(in the rows, 128 means zero)
Each path is a new rotation, seen through one point. The rows after it are directions, each followed by how far the rotation turns it, in degrees each step (0 if it stays put).
Each turn is a multiple of 5 degrees from 10 to 175, or 0.
Each row of a path follows its step; steps can be skipped.
path 1
step 5: [128 123 123 135 127 123 125 126 133 125 132 133 122 120 117 130 125 124
 124 116 124 109 123 132 123 121 127 120 128 121 135 125 134 132 125 128
 124 127 138 129 135 122 129 131]
step 10: [126 130 134 137 128 125 129 132 133 116 123 129 128 120 124 127 124 116
 142 124 135 123 124 133 138 122 127 137 125 127 124 129 123 130 121 139
 130 134 127 123 135 129 121 124]
step 11: [121 129 116 123 123 132 129 129 129 133 136 133 120 129 119 125 125 123
 125 130 129 124 130 133 113 124 127 128 122 124 139 129 133 136 137 120
 124 137 135 129 122 125 132 129]
step 12: [134 114 125 122 127 123 122 134 126 137 130 126 132 125 134 125 127 131
 124 132 122 133 126 132 134 135 134 126 134 125 117 107 124 127 124 125
 132 125 128 130 131 129 132 122]
step 16: [117 139 130 130 117 129 128 135 127 120 132 133 124 132 131 126 123 110
 134 123 133 117 132 133 130 128 134 134 128 132 131 124 122 127 124 122
 133 130 119 130 127 128 131 126]
step 17: [130 119 125 122 128 125 129 135 134 130 120 137 127 124 125 126 123 130
 127 141 124 140 128 128 120 134 126 137 123 120 135 125 127 137 128 128
 129 135 141 124 119 130 130 134]
step 18: [125 124 121 120 127 125 126 122 126 141 129 120 126 129 126 136 136 137
 138 122 119 125 129 122 121 130 137 123 136 134 121 120 132 123 125 132
 128 126 122 128 133 130 133 118]
step 19: [119 138 147 131 130 140 128 124 128 130 130 131 128 132 137 118 126 131
 125 128 126 133 132 132 136 126 129 130 128 126 130 134 118 124 122 123
 135 123 124 130 128 138 118 127]
step 21: [131 128 115 135 128 132 130 132 129 133 138 120 136 126 122 122 135 121
 132 128 126 127 134 122 128 117 138 129 129 124 139 124 126 125 119 129
 126 130 126 131 130 120 138 118]
step 22: [122 123 136 116 128 132 125 131 134 125 122 138 131 138 138 118 121 125
 126 128 137 117 124 127 123 140 131 132 130 125 128 123 120 129 130 120
 130 128 123 125 125 132 129 125]
Speeds:
[127 130 129 128 131 126 127 127 126 125 125 128 128 128 128 128 128 129
 123 127 125 127 124 130 131 128 134 127 128 129 128 128 128 129 129 124
 130 130 126 128 128 129 129 125]  110
[128 127 129 126 128 125 129 126 127 127 127 126 128 127 123 126 129 128
 130 127 129 125 124 126 127 132 128 125 130 130 129 126 127 129 127 132
 131 132 130 128 129 129 125 130]  145
[128 128 127 127 126 131 124 126 130 129 125 127 130 127 128 130 127 130
 129 131 126 129 130 130 126 133 131 129 129 129 126 128 125 125 130 128
 130 130 128 128 128 129 133 132]  70
[128 127 131 130 128 127 128 125 124 131 128 126 128 127 129 129 130 128
 128 129 127 131 126 128 126 125 129 126 127 127 126 130 127 125 131 129
 132 125 125 128 125 129 126 130]  65
[126 128 128 127 129 127 131 130 129 127 131 133 127 126 126 130 130 127
 124 130 123 128 129 128 127 129 129 125 128 125 127 129 130 129 130 131
 125 129 128 128 129 128 129 131]  120
